One vector is turned by the same rotation once a step. Each row is the vector after some number of steps, and that number follows the row.
The counts run from 0 to 1169.
[ -3   1  11  -9 -13   1  -3   2 -10  16  -7 -12   7   2  -2   7   1   8
  -5 -12  -5   3 -11 -10  -4   8  -3  12   4  14  21  -8  -3  14   2  -2
  -6  12   2 -23  -9  -6 -13  11] => 1121
[ -2  -8  11  -6  10  -6 -14   8 -17   5   1   2  20 -11   2  -9  -8   4
   2  14  20  11  10  -9  -2  -1  -7  -3   9   0  -4   2   6 -12   4   0
   9  -3  -7  -6  -1  11  12  12] => 174
[  2   3  -1  22 -18  10   6   2   0  -7   4  -7 -13  -2 -12   3  -3   3
  -3  -3  12  -2  16   2   8 -11  13   2 -10  14  12   0  11   5  -3   8
 -10  -5  19  -5   6   1   0  14] => 888
[ -5 -15  11 -10  10   4  -2  -2  -4   6  -7   0   7   3   9   9  -6   1
   0  -4   1  -4 -10  -3  -6  -8  -6 -16  18   7   7   1   1  15  11  -3
   1  13 -10 -14 -14   5  25   2] => 1013
[ 10  13  -4  -9   0  12 -13  -5  -4   9  -8 -15  -1  -7 -14   3  -3  12
  -6 -16   4  -7  -6   6  -8  11   4 -11   4  -8  -4  -8 -13  10  10  -6
   0  -3   8  -6 -15  -7 -10 -18] => 152
[  1   0  -6 -15   9  -9  -1   5 -13   9 -13  -5   2  -6   5  -6   0  13
   0  -1  -2  -3 -11  -1 -28  -8 -16  -5   1   7  -5   5   3   7   3   0
  -1   1  -5 -19  -3  -9  17   8] => 1160
[ -4  13   1 -15  -6  12  -2   7   3 -14   0   0   0  -4  21  -8 -11   7
   9  -1   0  13  23  -6  -9  -7  12  11   2   8   9  -7  13  -2   7   5
   5  -8  11 -14   6  -4   8   6] => 658
[  3   3   3 -22  -6  -2   9 -10   5  -5 -23 -16  -3  10   8  -4 -12   2
  -9  -1  -1  -7  -3   7 -15 -11   5   9   1   7  -1   1  -6   7  14  19
   0  -2   2  -8  -3  -8  17  -6] => 338
[  8   3   6  -1   3 -14  -7   5  -6   2  -4 -14  -4  10  -4   1  -4   3
 -24   8   9 -13   0   0   8  -5 -10   8 -21  11   9  -8 -14  -6  -9  -2
  -6   4  15  -6   5  -1 -12   7] => 186
[ 13   5   1  16 -14   2   4 -11  23  -1   3 -14  -7  10  -1   7   8  -8
  -3 -14  12  -4   4   3  24 -11  18   6  -2  10  17  -9   1   2 -13   0
  -4   6   4   1   1  11   2   0] => 685
[  1  -8  12  -7   1  -8 -23   0 -14 -11  -9   4 -15  -5  -4  -8 -10   8
   7  10  -3  -1  13  -5  -4 -11  11 -11   9  12   4  -7   2   3  -7  -3
   6  -9   3  -9  -7  -4   7   3] => 603
[  5   6 -15  -4  -2  -4  -5 -13  -2  -8  -4  -1 -17  -8   7   1  14   9
  -2   2  11 -10   1  -9 -11 -19   8 -12  11  33  12  -2   1  10   2   0
  11  10  -2   0  -3  -2   9   7] => 716
[  7   7   1  -3  -6   9 -14   1  -8  -6  15 -10   0 -18 -10  -5  -6  16
  -2  -1   0  -6  19 -12  -6   3   8  -5 -10  -5 -14  -3   8 -18  10  -7
  -2 -18  22  -9   9  12   6   1] => 7
[ -4 -13  14  -6  -9  13  -2  -1  -3 -11  -9  -1  -1  -9  -2   1 -19   2
   5   4   0   7   6  -9   3  -7  16 -11  -6   4   8  -9  15  -9  -5  -6
   4  -7   4 -21   6   3  21   2] => 456
[  3   2  -5   7  -1  -2   4  -6   4  12 -20   5   6  12   3   3  -2 -17
   6 -15  12 -11  -9   8  -8  -6  -3   2  14  -2   6   3 -10  18 -18  -3
  -2  17   7   0  -2  -6  -9   2] => 577
[ 13   2  10  -5   8   7  -7   3   3 -15  -6 -11 -15   6  13  12  -7   3
  -2   6  11   8   1  -5   0 -28   4 -17   2   5  -4  -5  -4  -6  -2   5
  10   2  20  -5   8  14  14   3] => 194
[  2   7 -15   4  -8  -7   2  -2  14   4  -7  -4  -9  -3   4 -12  -5  -6
   3 -14 -16 -17   3  -3  -3  -7 -11  -2  -1   5   3  -1  19   1 -19  -8
 -25   2 -13  -5  -8  -9  12  -6] => 109
[ -6  -1   0 -12  -3   4 -10 -12  -6   3  -6 -12 -11  14  -1   0   7   5
 -13 -11   7  -8   0  -8 -16  15  -2   1   2   9   7  -4 -12  10  13  -3
 -10  10   2 -23 -11 -10  -6 -12] => 41
[ 11  -6 -10   8   1  10   2 -16  -3  -3   0   6  12  -8   4  -2 -17 -14
  -5   6  -4   0   8  -2  10 -10   4  -6   2 -15 -14  13  13  -3   1  12
  -5  -3 -13  13  -4   0  31  12] => 552
[  9   6   8  -9   3   4   1   2  -9   3 -14 -10   6  14  12  -6  -8  10
   5   2   5  15  10   4  -1 -20   5   4   3 -12  15   1  16  -8  -4   3
  11  -3   4 -15   1  14  16   2] => 23
[  3  13  -7   8   3   9   1  11  -3  11   7  -7  -4  -4  11   2  18   8
  13  -5  15   9   9   0 -16  -5  -2 -23  10 -11   1  -6  12  -1 -13  -8
   6   1  16  -8  -2  14  10   9] => 959
[ -4  14   1   4  -8  -4   2   8  12 -12   2  -6   1 -10  12 -15 -18  -8
  -5  -5  -8   0  11 -15  10 -10  -3  -6  -6  14  -7   1  13 -12 -12  -1
 -24   5  -4   0   7  -3  12   0] => 106
[  3   3  -8  12   0 -12 -13 -10   6   9  -3  -1   4 -21 -13  -7  17  -4
  14 -11  10 -17  -1  -4   0 -10   4 -22  13   5  -9   1   4   2 -17  -4
   1  -2 -10  17  -2  -2  10   5] => 609
[  5   2  15  -5  19   7  -8  18  -9   2  -5  -3  -2  10   6   3  -5  15
   8   1   2  -1   7  -1 -16 -22  -4 -17   3 -11   1   0   5  -3 -10  -3
  13  -5  22  -9  10  16  13   7] => 956
[ -1  17  -6  -5   7  -9 -15  -7 -13   7  -2  -3   0  -6 -15  -7   3  -2
  -9 -12  -5 -23  -2  -7  -1   7 -16   3   3  14   5   6  -3   3   9  -3
 -14   2  -5  14  -3 -13 -13   4] => 708
[ -8  -1   8  11  -8  16 -10   0  -4 -16  14  -9  -9  -4 -15   0  -3   8
  -8  -3  11  -5  11  10  -8   3  18  -9  -8   2 -13   2  -2  13  20   8
  -3 -16  18  -7   8  -3  13   1] => 885
[ 13  -8  -2  -3   7 -11 -10   6  -2  -4  -3 -19   0   4 -13   2   2   1
 -22  -4 -12 -15   1  13   6   3   9  -3 -28   2   5  -1  -5  -2 -13   4
   0 -10   5  -1  15 -11   3   8] => 1060
[  5 -15  -6  13  10  -2  -8  -3   0   9  -1  11  -1  -9   0   9   5 -16
 -10  -2   7 -21  -5   1   3  14  -5 -13  -4  -9   1   2 -24  12 -10 -16
  -8  11  -7  -5 -15 -14  -4   9] => 1021
[ -2   2  -1   5  -8  17  -4   6  -9 -27  -2  -1 -15  -9  -1  -5 -12   4
 -18   2   3  -2  17  -9  -3   2   7 -12 -10   7   2  -2  14  -4   6   0
 -12  -3   6 -12   6  -4   2   5] => 1091
[ -3   5   7   4  -2 -16  -5   6  12 -17  -5   9  14 -10   0   6 -22 -17
   0  -2  -1  -3  -1   7   7  -9   1   0   5   3 -13  -7   5   7  -3  16
   3  -7   6  18   1 -14  11  10] => 1040
[ -3 -18   3  -2 -15 -16  -4 -10  17 -11  -4   1   1  -4   1   2  -5 -16
 -13   9  -9  -5 -11   1   8   1   5   1  -6  13  -4  -7   5   6 -11   4
   4  -2  -1   3  -2  -5  19  18] => 834
[ -4 -12   0  -7   0  13  -6  -7  -3   0  -3  10  14  -6   3   4   4  -4
   4   7  22  -1   3   9 -13   9  10  -4  13 -17  -2   1  -2  10  10   5
  19   5   0   1  -3   0  11  15] => 1108
[ -6   0  -5  -2  14 -15 -11   9   2  -1 -13  10  -7  14   6  -7  -6  -3
  -5  -9 -10  -6   2  13 -20  -4  -8  -2   4  -2  -3  -5 -15  12  -9   2
  -5  -3   9 -14   0 -20   9  -1] => 429
[ -4   0  12  -5   6  12 -14  -1 -17  -2   1   4   3  -3  -9  -3 -16   8
  -8  -6   0 -13  13  -3 -16   9   6   3  -5  -7  -9   8 -13  -2  21   5
  -5 -12  20  -9   7   5   2   5] => 881
[  4  -4  20   0 -12  11 -12  -2 -21  -2   2  -6   3   6 -12  -5   6  18
 -13   2  16  -7  12  -5  -1   0  16  -7  -2  -7   7  -3 -12  -4   5   3
   4  -1  17  -2   1  17  -3   6] => 678
[  0   1  13 -11  -3 -12  -8  -3  14  21  -7 -14   8   1  -1 -13  -8  -3
  18  -7  -3   1  -1 -11  -8  -6 -17   1   3  -1  -4  -9   9 -15 -16  -3
 -11  -5   5 -13  -4   9  10  -6] => 840
[ -4  -1 -11 -10  -9   9   7  -9   8 -11   9 -19   4 -22   0  11   2   3
  -8   0   2  -8 -10 -21  -2   8  -7  -9  -6  10 -13   8  11  -1  14  -2
  -1   2   1   3  -4   0  12  14] => 942
[ -4   6  -3  -3  -9   5 -12 -14  -5  15   8   3   2  -4  -4 -13   3   4
  -3 -12  -2 -17  15 -10 -20  16  -3  12   8  -5  -2   1 -14   1   8  -3
 -13   1   8 -11  -9   0  -8   0] => 879
[  7   7 -12   6  -7   2   7  -6  17  -5  -4 -12 -15  -3  14  18   6  -9
   3  -9  14   4 -18  -6  -9 -15   4 -19  12   3 -11  -6  -1  11  -6  -4
  10  16   6  -2  -6   1  16   5] => 196
[ 11 -11  -2 -11  -3  17  -7 -11 -11  -3  -5  -6  -6   6  -3   5  -4  -3
 -16  23  21   1   7   2  -3   0   0  -6  -3 -17   3   1  -8   5  14   4
  17  -1   5   5 -15   9   7   7] => 790
[  7   1   9 -10   5   0 -10  15  -7   5  11 -12   9  -4   7  -9  -3  20
  -9   3  -1  15  11  -1  -5   9  -6 -13  -1 -18  -6 -18  -8  -9   2 -17
  -2  -3   0 -13  -7  11   3   1] => 527
[  3   5  -5   7   1   3  -6  -2  -7  -4   2   8   2  -3   3   0   2   7
 -12   1   5   1   6  11 -20  -3  14 -15  17 -18 -24   6  -2  12  11   7
   5  -9   4  12  -8   6  21   7] => 437
[ -5   5  11  13 -22   1   6   3   9  -1 -10  -4   1   4 -10 -10  -7  -7
   2  -2  14   1  12  11   1 -13   0   2  -2   0  16  -7  10   5 -15  13
  -7  -7  18   5   2  -6  -5   5] => 892
